In the data rows, the value 128 means zero.
A hidden rule labels the rows of this table. It goes by one to three of the table's principal directions, not those with the most spread.
[222 156 123 133 138 100 172 130 119  66 128 136 112 158 123 103 102 160
 173 168  85 142 166  78 108 126 128 149 168 139  62 140 127 124  92  80] 3
[121 152 127 112  99 162 140  87 144 176 147 133 144 105 158 131 139  95
 144 116 169  93 147 153 134 166  86 139 109 152 150  40  73 109 166 137] 3
[176 177 192 153 105  59 208 135 145 139 106  72  98 143 106 113 118  80
 169 105 101 154 198 156 176 149 148 142 168 100 141 105 117 125 103 145] 2
[196  89 152 102 105  71 146 139 107 115 130 115 105 153 118  81 159 129
 171 121 160 153 140 125 149 149 176 149 131 132 140 209 143 165 133 113] 3
[ 44 189 135 136 126 140 168  84 150 186 163  96 106 150 157 126 111  66
 107  96 183  97 161  99 141 130 134  98 139 173 175 106  88  59  99 114] 1
[227 118 143 137  81 143 211 126 122 156 120  60  79 121 148 162 158  96
 186  61  81 166 173 163 120 143  80 151 112 130 135  23 117 116 165 148] 3
[133 138 132 201 135 121 171 181 145 120 118  70 116 142 116 153 105 109
 147 118  69 112 121 179 126 113  92 101 157  75 131  76 149 183  84 199] 3
[121 188 156 155 107 109 178 112 152 155 125  86 119 141 131 108 115  88
 151 121 156 108 173 138 152 141 122 116 153 125 157  91  93 112  89 145] 2
[178 130 117  58 100 121 114  94  98  83 154 185 111 176 127  94 134 185
 166 161 208 122 134  67 129 154 156 160 105 196 107 197 108 113 150  45] 1
[108 147  80  88 136 152  98  80 115 127 172 161 137 153 164 110  97 148
 126 171 186  91 102  73 114 141 117 125 116 206 118 162  92  72 141  71] 1
[ 54 195 125 107 115 196 121  66 151 172 166 193 165 126 125 155 148 119
  95 123 188  59 155 119 138 148  97 139  86 152 140  57  71  84 175  81] 1
[169 117  96 134 133 121 128 129 123 105 113 115 146  95 145  83 116 116
 141 149  95 149 134 114  79 118 123 140 168 122 102 125 126 122 101 122] 2
[123 157 194 182 121 105 231 163 135 173 133  29  59 173 125 197 142  77
 119  53  91 134 168 143 172 110 148 106 123 132 175  99 155 111 116 159] 2
[ 85  80 111  83 140 157  80 106 105 143 150 169 127 122 138 145 161 147
  82 116 168 143  95  94 125 111 158 130  86 167 137 192 145 107 165  93] 2
[110  93  80 125 115 164 110 128 124 118 150 151 118 151 113 123 137 142
 148 103 150 121  98 151 105 126  91 120 110 104 132 127 132 170 135 131] 3
[133 130  92  66 126 138  49  96 116  71 123 225 180  90 122 103  99 175
 129 197 119 131 101 119 110 164 131 161 135 146  69 142 110 117 170  85] 1
[ 91 137 146 149 142 118 142 142 142 152 124 100 134 117 134 138 120  92
 107 118 138 117 134 143 139 119 132 121 138 123 153 108 124 132 114 163] 3
[118  70 172 154 121 126 150 179 131 147 110  97  81 125 124 165 165 113
 127  63 126 161 122 174 146 104 142 114 119  93 163 103 172 200 106 201] 3
[179 143  97 147 135 141 142 127 124 104 135 129 130 147 130 112 123 153
 145 148  81 117 135  95  92 120 103 126 137 122  89 127 133 113 113  86] 3
[152 118 104 139 135 125 119 146 125 102 117 122 132 120 139 107 106 135
 140 147  94 135 113 126  96 120 118 127 153 121 106 124 138 136 105 133] 2
[165 105 112  89 106 126 111 126 121  58 112 191 112 133 100  87 127 169
 172 130 147 167 144 117  99 137 134 156 144 108  88 133 129 170 112 101] 1
[ 98  65 187 157 133 127 141 180 129 176 107  76  77 127 122 199 178 116
  95  45 104 166 110 170 168 101 153  94  89  94 181 128 189 168 136 199] 3
[ 50  86 139 101 108 178 123 123 140 146 148 186  82 139 105 179 156 120
 128  42 189 150 125 177 150 127 108 132  91 107 156  66 128 189 148 163] 1
[188 124 130 119 106  94 138 149 106  81 118 118 100 159 114 112 117 155
 162 140  96 150 124 121 126 137 155 140 141 135 108 172 153 133 125 102] 2
[195 162 161 170 145  89 179 150 127 129 123  70 151 113 138 152 122 110
 128 166  31 110 147 132 145 143 138 129 155 131 103 120 141 117 138 142] 3
[ 94 125 137 120 130 139 109 118 130 167 127 121 127 131 124 147 150 128
  97 101 143 124 120 126 146 127 135 116  86 130 159 145 131  93 164 116] 2
[161 139 115 106 129 150 129 109 109 115 143 156 116 152 131 155 127 166
 126 141 117 132 127  92 125 118 119 147 102 166  98 135 128  88 155  73] 3
[175  99 148 101 106 129 152 132 121 105 128 162  92 140 118 128 156 145
 167 100 155 157 157 129 130 133 131 160 121 127 114 105 130 173 130 121] 3
[227 109 117  82  90 115 127 132  96  61 117 153  96 151 120 108 132 183
 180 136  96 165 133 102 103 153 146 161 123 151  83 154 146 121 158  67] 2
[127 158 128 122  95 161  80  98 146 174 103 149 178  84 132 121 144 133
 120 137 113 101 121 172 137 159  88 135  92 102 140  59  98  87 182 121] 3
[217 126 114 139 121  96 134 159 112  62 107 121 126 157  88 115 113 177
 174 159  64 144 123 135 121 137 120 140 138  91  83 165 153 157 134 112] 3
[114 155 193 165 165  88 185 164 137 141 130  79 121 131 134 186 116  95
 100 136 111 111 150 129 175 119 160 119 146 147 140 120 140 143 110 179] 3
[118 135  80  93 126 161 102 101 121  92 156 186 129 150 135 116 101 164
 148 155 172 108 113  98 101 139 101 135 123 163 100 124 101 124 132  91] 2
[126 113 111  47 111 165  74  67 105 149 151 194 132 128 139 133 164 165
 106 119 163 135 117  84 131 153 143 151  61 185 124 168 114  53 219  36] 2
[158 109 116  58 109 124  74 127 113  43  98 226 138 103  96 105 110 180
 150 156 131 172 130 127 103 148 145 188 136 125  72 123 126 151 158  91] 1
[ 59 113 131 155 141 134 132 134 149 129 137 147 110 142 110 110 130 113
 128 103 176 134 132 141 135 100 131  98 159  83 145 137 135 195  47 170] 3
[117 144 109 157 129 158 120 116 140 153 127 104 147 104 163 120 127 118
 117 138  95 102 118 121 101 129 105  92 138 128 130  93 122  99 109 137] 3
[165 129 110  95 105 117 106 114 114  95 129 158 146 131 111 108 117 154
 161 161 139 127 117 142 133 159 121 154 124 132 109 148 113 138 162 109] 3
[ 88 164 119 107 100 199 128  61 131 194 168 156 140 127 142 175 161 121
 107 105 167  90 132 135 149 142  87 133  69 165 152  69  86  71 194  95] 2
[ 92 154 121 170 128 144 132 107 141 190 112  45 128 110 143 147 129  98
  96  97  70 135 123 134 129 121 110  70 117 111 165 118 131  47 131 144] 2
[ 44 113 112  73 139 167  57  71 125 153 162 198 144 106 172 115 138 140
  83 145 188 113  95  78 126 144 162 103 114 192 134 170 115  89 134  91] 2
[ 83 107 115  87 100 158  97  88 132 122 152 205 129 124 122  99 145 135
 150 122 223 129 124 142 135 143 126 135 129 129 136 126 101 180 112 133] 2
[131 151 108 128  91 190 114  88 151 184 124 130 166  66 179 107 152  96
 131 114 101  91 140 148  86 166  78 124 118 130 136   5  87  79 162 120] 2
[175  84 157 146 110 115 171 168 117 111 117  96  76 146 126 129 165 133
 156  88 121 160 143 128 122 110 155 122 137 113 135 137 169 187  88 154] 2
[ 57 136 165  62  94 174  95  53 134 203 164 205 137 105 145 172 168 116
 102 104 217 112 125 159 198 168 131 147  69 177 165  85  84 104 203 121] 3
[179 130 118  99 130  92 110 122 106  70 115 142 127 153 103  89 124 179
 144 165 122 150 135  70 117 137 168 133 132 138  94 227 141 106 129  64] 2
[181 129 139 199 131  86 195 192 137  83  94  66 102 139  97 113 107 106
 168 115  52 161 156 162 108  97 121 125 194  54 109 105 162 194  49 182] 2
[130  84  58 139 158 169  76 136 130 124 128 162 203  69 139  91 140 127
 108 161 109 105  94 139  58 104  80 145 134  89 101 106 124 162 134 135] 1
[128 171 155 137 148  90 139 147 146 103 108 132 155 111 120 125  81 114
 131 171 129 112 150 139 143 138 130 150 164 126 111  92 103 141 110 156] 2
[160 106 145 113 106 137 112 132 121 122 116 155 121 122 111 162 148 160
 144 119 100 148 114 168 155 145 116 141 100 108 116 107 143 155 171 140] 3
[221 137 106 120  89 108 160 135 120  63 126 143 105 167 108  67 117 152
 211 140 123 135 157 123  97 150 114 157 159 112  90 123 120 163 103  91] 1
[116 114 110  99 113 180  93 105 125 131 135 184 133  95 158 136 136 140
 117 126 118 130 112 127 100 134 114 140 120 151 109  73 124 115 146 110] 1
[153 101 165 101 105 115 134 142 115 130 125 136 100 141 131 137 157 137
 139 108 167 140 133 132 149 134 159 150 104 152 147 138 139 149 146 127] 3
[135  96 183 110 101 107 160 136 115 147 145 127  78 176 103 153 184 133
 143  78 191 142 141 141 188 131 171 134  90 133 169 179 150 176 143 133] 3
[210 132 160 132 123  68 174 146 107  90 114  85  97 144 133 110 125 132
 154 145  72 165 155  93 132 133 186 133 167 149 103 187 159 116 102 105] 2
[122 138 110 148 141  91 101 155 131  82 108 128 159 138  94  94  86 147
 141 181 139 115 104 149 131 121 125 125 157  90 119 173 129 171  93 156] 3
[100 132 128 147 151 135 127 122 144 161 142 116 138 117 160 132 115 106
 117 135 130 103 117 132 136 133 109 102 137 135 138 104 115 126 111 158] 3
[170 102 122 152 136 131 155 164 110 122 113  77 101 122 150 149 134 122
 115 109  61 159 123 111  90  90 135 131 135 139 119 122 168 109 117 128] 2
[208  90 198 155 116  79 246 181 115 120 111  41  23 145 157 146 146  82
 167  59  99 206 188 116 129  94 178 140 176 150 139 104 171 163  54 172] 2
[153  85  80 119 136 119  85 144 114  72 124 153 152 114 128  68 121 154
 144 166 109 135  96 111  76 131 140 126 160 112  94 184 149 166 105 115] 2
[151 170 128 132 137 111 178 119 136 105 154 125 119 154 138 121  93 115
 161 151 134 104 161 103 128 149 117 134 160 157 103 104  98 127 107 117] 3
[ 35 176 106 133 157 164  83  94 151 178 138 154 174 126 112 149 114 124
  67 132 146  84 114 127 142 117  94 114  89 114 147 118  98  62 163 102] 2
[ 71 139 111 142 129 150 112 124 149 149 141 137 160 112 138 115 117 102
 123 137 174  79 114 157 121 135  99 116 134 118 152  84  99 155 114 164] 3
[ 77 148 186 210 164  69 188 177 153 164 105  35 111 134  92 154 127  62
  87  83  64 148 155 159 172  93 168  87 166  59 168 159 171 141  75 191] 1
[209 135 151 118 104  83 145 156 114  71  98 116  95 165  92 130 114 174
 177 134  87 157 141 132 146 154 142 140 126 115 102 151 148 138 145 112] 2
[ 40 152 121 104 148 142 108  92 137 150 164 173 144 147 111 154 107 122
 101 137 220 100 117 133 171 124 115 133 105 149 150 143  89 124 145 129] 3
[157 102 141  54 113 117 138  91  90 105 162 163  66 179 142 123 152 165
 143 115 198 166 143  45 142 136 193 142 105 217 121 224 135  97 139  49] 2
[165  94  86 124 124 135 117 138 111  65 123 153 126 127 103  96 140 159
 147 133  80 162 123 110  75 117 137 132 152  95  83 171 161 162 110  98] 1
[ 54 119 124 189 119 191 140 106 169 238 122  62 137  56 168 152 163  43
  96  47  73 130 128 195 116 124  70  68 129  71 183   8 120 110 118 211] 2
Here are more rows. What is the label of each one?
[ 22 145  90 129 146 183  65  80 150 172 135 165 197  73 135 123 127 109
  72 147 173  96 105 139 116 114  96 110 119 114 148 103  90 103 130 144] -> 3
[ 46 113 113  79 133 156  47 121 137 106 119 220 147 112 106 126 115 158
  99 129 187 126 102 135 121 133 132 141 104 122 126 121 118 142 152 119] -> 1
[ 85  79 106 100 146 147  68 155 113  77 121 200 142 124  93 145 127 173
 103 142 176 141  88 136 114  93 136 152 110 113 114 160 149 192 132 139] -> 2
[150 104 110  98 120 121  99 131 103  85 125 151 126 131 124 111 130 161
 130 149 119 148 107 102 107 130 161 138 130 148 106 188 151 126 138  92] -> 2
[ 58  94 180 185 160 107 168 174 143 168 119  56  81 147 110 174 154  94
  93  59 145 152 132 144 168  80 158  71 126  85 188 161 173 179  69 212] -> 3
[ 29 142  98 127 156 177  86  91 144 192 156 148 166 122 119 164 134 115
  69 112 160  89 100 139 145 120  87 108  74 120 160 123 102  84 181 121] -> 2
[111 170 132 208 136 115 163 141 154 189 102  13 140 115 124 133 127  72
 104  93  30 117 141 155 127 124 107  72 138  68 165 107 140  70 122 157] -> 1
[138 145 141 148 117 102 168 124 145 145 130  93 107 142 124  97 128  91
 156  97 108 134 161 138 136 148 130 111 155 102 140 121 123 125 104 130] -> 1
[175 154 146 120  96 123 148 113 125 122 118 112 110 124 143 133 126 133
 153 127  75 141 147 124 132 164 135 125 135 148 112  99 127  90 144 109] -> 1
[139 116 174 159 127 105 197 146 129 163 128  56  78 129 154 144 151  77
 126  77 103 158 160 124 140 112 162 110 151 137 157 121 152 127  91 159] -> 2
[103 149 105 129 116 144  99  86 153 162 137 134 181  93 158  66 131 105
 141 157 169  76 127 134 114 171 102 100 141 123 145 102  79 124 118 139] -> 1
[178 165 156 111 115  67 152 156 109  62 105 101  76 205  82 136  95 180
 158 133 109 147 148  89 152 146 172 130 117 146 114 200 150  92 142  75] -> 1
[219 142 188 151 121  77 191 157 129 160  70  22 113  62 171 140 132  64
 120 100   0 185 182 132 117 138 161 149 161 140 126  62 148  49 149 142] -> 1
[125 111  82  88 162  96  33 123 100  71 115 180 205 122  78  93 108 194
 103 220 170 125  76 105 131 120 150 150 109 119 102 255 128 132 164  93] -> 3
[ 92 123 160 144 140 132 179 136 136 170 127  73  76 114 168 160 134  68
  96  62 107 163 159 108 119 102 156 112 145 158 157  88 143  87  99 147] -> 1
[157 101 146 151 124 108 153 149 138 126 120 112 118 108 138 112 132 103
 160 118 103 147 135 165 131 135 125 124 167  97 124  98 139 191  89 184] -> 3
[ 59 178 130 146 129 148 142  94 146 182 132  89 131 102 168 129 114  71
  84 112 121 117 146 106 117 119 137 100 148 160 158  91 107  42 104 123] -> 1
[110  93 136 127 120 122  89 145 118 122 107 120 118 127 124 125 142 155
 118 126 141 145  93 132 135 118 158 100 117 118 149 181 161 148 112 150] -> 3
[110  82 145   0  86 169  24  63 117 136 127 255 152  83 127 121 189 183
 120 119 227 143 119 123 151 192 155 174  46 168 129 128  96 119 243  71] -> 2
[186 123 115 149 145  85 145 151 129  70 116 122 150 120 112  73 109 130
 166 173  98 136 144 121 102 132 133 135 188  92  86 157 132 183  78 141] -> 3
[ 98 129 121 126 121 144 108 128 135 142 134 148 129 152 110 128 136 142
 126 115 169 105 116 142 139 126 111 124  97 111 149 129 122 138 139 122] -> 2
[128 168 182 151 142  79 184 165 130 102 125  98  92 175 101 177  90 126
 133 133 126 127 149 135 179 120 151 132 143 139 129 132 138 146 106 156] -> 2
[122 137 153  95 122 130 124 107 113 145 143 145 110 140 149 153 134 137
 107 129 147 131 127  98 154 132 162 139 105 189 133 150 129  80 154  90] -> 2
[157 170 142 146 150 121 151 105 143 175 117  92 170  71 162 133 127  81
  97 143  43 123 162 118 123 141 119 137 143 136 112  77 108  48 158 113] -> 2
[ 53  95  76 255 189 128 135 222 164 110  89  33 141  88 134 102  70  67
 105 119  35 134  86 179  48  50  86  51 229  15 136  84 178 213   0 255] -> 2
[ 85 151 118 166 129 163 137 121 152 173 135  98 144 100 162 145 116  87
 116 119 104  94 120 159 117 133  85  97 139 122 147  44 110 116 115 173] -> 3
[228  92  81 102 116 112  91 130  88  64  90 116 128 125 120  69 142 190
 146 154  66 184 118  63  61 119 158 133 129 126  84 228 166  81 136  49] -> 2
[ 85 146  83 115 138 171  90 105 134 139 152 179 165 142 109 144 109 146
 118 149 186  84 101 149 132 120  64 148  87 124 129 101  89 126 167 117] -> 3
[180 151 123 126 136  97 101 132 135 103 101 132 181  97 131  82 107 142
 140 189  82 109 131 121 113 163 129 137 149 115  95 132 115 112 142 111] -> 2
[144 110  83 117 134 120 120 148 115  67 135 142 113 158 123  89 101 151
 152 143 133 131 115  94  79 121 134 131 152 137 101 168 140 146 100  98] -> 2
A new table starts here. Each row of this table is followed by its label. One hidden rule gives the labels. It looks at one to three of the table's principal directions, none of them among the few with the most spread.
[141  94 107 191  99  97  93  74 111  99  40 219 134 170 141 129 109 193
  99 134 184 173 153 104 112 129 139 120 129 173 143 167 145 151 139 139] nr
[136 152 138 117 124 203 163 192 107 101 181  97  86  86 148  81 151 173
 126 148  95 133 122 146 126 114 111 169 147 166  87 154  92 145 135 170] nr
[160 137 127  64 124  76 130  60 162 154  88 106 158 121 104 135  91  52
 145 123 160 131 162 157 131 189 106 115  78  45 165  95 149  84  90 128] fj
[131 109 100 105 125 103 139 110 143 162 105 118 141 120 121 145 151 100
 144 127 133 145 117 146 142 142 117 147 128 116 157  75 116  92 118 142] fj
[156 153 128 135 113 192 121 174  75 115 192 108 107 130 157  47  86 194
 104 152 139 107 121 148  94 115  99 163 125 173  75 171  83 145 150 124] nr
[ 63 134 153 170 158 161 122 184 149 103 127 168  97 108 132 178 165 132
 127  92  61 107 125  74 152  87 164  72 130 102 109 131 150 186 148 101] nr
[ 73 134 218  88 197 126 101 169 161 158 207  88 116 117  95 168 139  61
 147 107  79  57 130 101 186 115 151  68  91  64 132 103 109 139 104  77] mm
[156 125 103 155  92 143 122 114 121 101  65 176 112 118 148 102 110 170
 112 126 155 154 144 125 120 140 113 140 117 133 127 144 129 145 132 148] nr
[103 140 202 166 142  92  92 106 149  73  92 141 114 129 127 137 111 132
 135 116 130  98 135 116 134 128 188 104 148 128 135 173 160 153 126 113] mm
[118 126  84 152 118 142 146 146 133 104  77 153 130  89 149 157 186 132
 137 107  93 148 118 133 120 123 149 129 160 134 118 122 161 148 124 153] fj
[132 109  84 109 121 164 160 177 140 150 159 105 108 118 141 137 170 126
 119 148 109 165 113 134 165 104 101 148 145 170 137 119 102 133 130 171] fj
[160 119  58 188  75 147 150 108 114 107  37 201 118 116 153 112 150 174
 100 125 170 201 136 128 113 149 103 150 145 140 135 144 142 144 141 183] nr
[123 118 154 144 123 122 114 114 143 114  82 160 110 115 124 137 139 124
 137 110 128 130 143 104 151 136 136 115 116 100 144 116 129 134 117 128] mm
[138 127 145 183 126 130 123 108 106 104  88 187 124 103 128 110 138 153
 119 104 172 131 135 129 118 166 128 127 122  96 129 130 131 151 124 140] nr
[120 123 170 152 147 127 103 137 114 122 149 137 124 123 125 120 126 132
 130 111 140  91 119 120 136 129 142 119 123 118 124 125 114 143 125 103] fj
[ 81 103 201 150 188 157  91 155  97 118 201 175 108 147  86 148 125 172
 131 125 108  64 150  58 146  92 135  77  88 133 104 125 108 182 134  65] mm
[118  98  66 120 124  80 133 102 121 185 129 114 175 176 125 160 143 108
 137 138 135 153  99 140 109 111 125 147 153 161 148  78 126  74 145 115] fj
[174 142 134 168  96 130 130  78  69  78 119 163 142 160 139  65  74 199
 109 146 189 151 155 137  55 150 115 155 131 164  98 187 141 133 147 136] mm
[126 159 194 112 148 125  97 124 113 103 156 108 129 120 114  97  78 148
 139 126 120  57 131 131 104 134 153 123 109 112  99 151 126 134 119  84] mm
[115 137 141 125 147 127  90 111  95 130 132 145 147 138 106 120 100 152
 141 128 117  75 145 118  89 128 136 110 102 115  95 124 130 129 122  74] nr
[118 125 141 103 129 134 144 163 172 130 119 100 103  89 144 148 161  91
 144 109  89 133 112 131 177 119 138 135 132 107 148  97 115 122 118 148] mm
[149 150 115 128 116 158 134 103  91  86  95 155 120 102 105  89 116 201
 134 160 131 118 156 139  79 149 119 153 130 155  90 164 141 143 116 145] fj
[107 110  91  73 144 102 125 126 177 177  92 105 142  96 108 188 165  51
 169 108  82 104 119 133 166 131 129 114 110  75 162  38 135  96  98 109] mm
[130 128 163 126 126  99 104 101 125 107 119 108 127 145 103 119 109 160
 141 156 132  94 116 124 122 115 164 148 160 184 131 162 134 118 118 115] fj
[110 131 166 204 111 125 122 145 169  84  67 163  83 113 172 136 155 114
 105  98 141 174 128 114 173 130 161 107 160 113 155 171 142 165 143 171] mm
[132 131 133  93 156 115 119 113 103 140 181 109 166 144 113 128  96 112
 142 129 129  86 141 141  92 137 120 114  95 111 108 110 137 119 121  84] mm
[105 152 169  89 155 166 148 166 174 109 131  96  88  55 110 154 183  65
 161 115  61 108 156 127 177 144 134  98 120  65 127 119 143 149  86 152] mm
[ 96 124 166 199 141 182  82 144  57  71 164 211  96 190 124  96  92 255
  91 170 127 122 174  63  85  73 138  98 123 224  61 230 116 203 168 100] fj
[100 124  94 136 120 153 150 153 168 123  61 160  92  83 122 168 189 133
 133 123  82 160 127 108 167 118 133 122 144 119 141 112 138 147 124 168] mm
[144 113  70  46 119  19 118  78 156 204 118  42 227 170 150 170 109  27
 160 110 121 124  85 187 100 130 154 147 135 114 163  53 145  25 110  89] nr
[119 155 239 154 161 167 112 152 125  75 166 157  91 102 126 110 120 121
 112 100 131 106 181  98 151 153 137  65  84  59 104 189 134 195 109 125] nr
[108 122 160 128 145 151 124 168 158 123 131 140  89  92 122 142 139 128
 127 109 105 103 117 101 182 116 132 112 108 102 141 108 109 159 126 123] mm
[125  73  72 151 115  81 121 109 138 165  97 150 156 169 143 172 152 107
 124 119 153 167 104 120 147 108 129 131 146 160 172  82 129 106 141 127] mm
[107 135 207 103 173 121 108 118 118 148 193 126 133 149  90 127  99 114
 130 125 133  92 156 102 135 139 122  89  75  76 120 123 105 125 119  87] fj
[112 131 111 112 137 162 142 156 125 144 132 122 115  96 114 136 180 131
 140 137  89 131 130 129 138 125 120 134 137 128 114 113 113 127 112 149] fj
[192 117  44 123  71  98 144  85 125 150  57 135 159 126 158 100 104 131
 113 125 190 175 104 175 105 163  98 181 130 132 157 101 125  87 129 161] fj
[176  99  42  73 118  93 118  88  77 200 186  82 214 196 136 118  88  81
 140 144 163 124 131 168  67 132  78 145 102 144 122  72 122  61 123  80] nr
[167 173 159 182  85 130 147  90 119  20  24 162 104  68 156  71 135 193
 121 131 162 167 147 174  84 184 169 171 180 148 110 225 170 156 112 212] mm
[143 140  60 105 117 173 187 166  88 155 205  76 142 136 141 102 160 153
 118 170 114 171 103 170  89 112  93 181 172 197  93 140 107 104 149 173] mm
[112 121 161  70 186 139  98 151  96 187 255  89 152 175 102 122  74 106
 129 140 123  61 143 117 123 110  93  93  57 107 104  95  82 121 132  50] mm
[ 89 120 136 122 147 110 134 132 162 148 120 133 131 134 120 182 167  85
 130 115  99 154 136 107 158 119 145  90 128  99 147 116 141 126 123 134] fj
[ 70 119 156 105 189 139 144 187 153 172 223  92 129 124 105 192 181  55
 142 105  71  99 110 101 177 100 133  79 120  87 134  81 122 137 129  98] mm
[104 120 120 123 147 138 167 143 161 142 125 138 111  99 108 169 183  96
 129 125 115 163 131 122 170 140 115 114 130  99 154 102 132 137 124 169] fj
[122 121 159 175 130  99  74 103 104 126  98 173 128 149 122  98  81 196
 108 128 177  92 105 120 116 130 151 138 122 148 130 141 101 135 143  95] nr
[106 130 138 202 131 139 107 150 106  90 117 183 125 136 155 132 128 178
 101 103 129 122 115 103 107 106 164 103 145 148 101 173 148 182 154 111] fj
[142 126  82 123 113 118 127 106  93 148 132 119 157 156 116 109 109 164
 131 155 140 121 109 142  82 120 119 162 146 175 113 123 124  98 140 113] mm
[161 127  81  84 116 150 182 165 111 187 224  53 139 140 148  89 130 115
 113 156 149 165  86 179 127 125  71 192 141 163 131  98  70  79 150 165] fj
[116 163 129  97 126 148 183 173 183 113 129  57  96  64 142 139 182  79
 145 132  76 150 104 169 162 133 143 154 177 121 138 135 139 121 119 193] mm
[114 141 135 148 132 168 143 146 110 107 130 160 105 111 115 118 144 185
 117 139 113 137 135 110 118 122 126 130 133 142 101 155 123 156 138 146] fj
[133 122 125 145 106  71 119 109 158 101  53 107 139 105 156 139 148 121
 148 115 129 125  81 165 131 130 190 168 192 166 158 128 151 108 117 149] nr
[146 132  98  91 109  88 149 109 153 162 126  72 154 138 124 134 115  90
 137 133 134 131  87 154 128 129 129 159 150 133 156 102 133  75 129 128] mm
Here are more rows. What is the label of each one?
[133 138 158 145 137 170 161 126 114  76 127 169 103  98 111 124 162 153
 123 134 128 162 180 114 124 154 116 111 121 115 109 172 151 172 112 177] fj
[108 121 135 170 129 173 128 176 133  90 109 173  79  92 134 131 146 189
 120 116 102 110 107  93 155  97 141 130 137 153 119 133 120 184 147 131] nr
[123 127 136 137 131 143 104 147 116 120 134 144 119 131 130 117 108 172
 117 130 121 100 118 111 127 107 138 125 120 151 111 145 114 151 134 105] nr
[166 108 137 124 106  86  96  82 136 124  96 140 144 162 142 118  74 112
 118 123 180 135 149 126 134 143 122 118  97 120 157 136 133 119 117 114] fj
[130 132 116  92 123 128 146 144 183 149 125  92 109 118 138 145 131  66
 122 131 120 156 134 139 177 134 110 117 117  99 162 120 126 121 121 157] fj
[143 134  89  84 124 153 131 133 131 155 122 124 130 106 111 127 118 113
 133 130 112 111 141 128 131 139  92 120  88  90 121  98 123 124 110 116] nr
[109 143 170 156 136 134  94 132 122  97 125 138 110 138 125 117 114 154
 122 138 121 105 143 112 123 116 156 108 139 147 109 183 135 156 128 115] mm
[157 126 134 170 101 158 153 148 137  87  89 147  90  77 166 103 172 127
 118 111 153 173 131 147 157 155 120 151 152 123 143 146 124 154 119 198] nr
[105 141 152  88 157 109 134 120 143 120 148  94 148 124 104 164 144  94
 156 131  82 105 140 130 118 124 159 105 135 119 118 135 163 122 107 115] fj
[158 120 126 234  77 138 124 127  97  66  83 187 111 144 201  83 117 180
  94 103 185 182 123 127 102 125 135 152 162 166 122 176 133 158 170 156] nr
[ 98 117 138 144 149 140 130 158 114 131 164 126 126 130 129 144 163 141
 136 125 100 120 112 117 129 100 144 129 150 155 113 118 117 135 139 120] nr
[128 119 106 127 113  98 116  87 101 175 135 129 154 197 105 114  92 159
 119 160 158 142 118 117  98 115 112 148 132 163 131 121 103  77 153 104] fj
[150 131 119 157 122 201 127 144  66  93 161 189 113 140 132  90 107 199
  99 140 142 138 180  96  91 124  85 107  89 141  75 176 126 185 139 124] nr
[123 127 116 126 143 154 149 161 110 138 191  97 122 127 133 114 148 134
 127 151 125 131 114 152 125 118 112 151 151 168 116 129 106 129 140 146] mm
[114 129 169 136 144 146 114 149 131 127 156 123 100 126 112 123 135 129
 124 136 126 109 132 109 160 121 129 114 128 130 129 146 110 146 121 125] fj
[133 135  92 137  99 109 141 112 132 121  71 126 133 119 133 123 142 165
 129 142 126 149  95 149 109 125 152 173 178 175 132 139 135 106 134 157] fj
[157 117 106  82 138  87 127  69 100 157 166 112 190 175 106 130  82  95
 138 139 164 120 155 146  82 152  99 119  89 112 129 102 146  92 118  92] fj
[116 143 200 169 134  94  87  94 123  72 101 154 123 149 126 113  81 168
 123 127 149  99 139 114 107 129 180 113 137 144 121 189 151 151 136 104] fj
[161 121  94 121 120  88 155  91 117 130 120 113 170 123 131 127 133 114
 134 128 168 143 107 176  98 161 129 161 150 140 144 112 150 103 120 150] nr
[127 128 121 110 126 126 139 137 144 131 126 114 122 116 122 135 126 131
 133 130 115 120 109 129 140 119 131 141 132 136 136 115 126 124 130 130] mm
[172 140 116 187  80 176 142 137  92  52  94 174  94 113 160  64 106 237
  94 145 163 156 125 129  96 125 124 171 156 198  99 207 132 177 150 172] nr
[140 138 139 191 110 156 110 123  86  80 121 181 108 152 133  83  83 219
  96 143 163 123 134 102  94 116 128 132 134 174  97 195 132 172 158 119] mm
[130 140 157 100 152 118 121 129  95 129 217  57 161 157 127 114 125  99
 151 148 115  96 134 158  90 121 142 133 151 160  98 151 133 105 116 106] mm
[102 135  85  97 129 185 179 202 176 143 134  95  83  68 123 164 195 100
 142 128  50 137 100 120 184  99 114 136 150 122 134  91 124 140 129 162] mm
[149 119 135  60 142  93 145 122 172 153 170  63 148 130 135 150 114  32
 137 124 139 134 135 161 164 148 113 116 102  92 169 101 134 104 105 137] fj
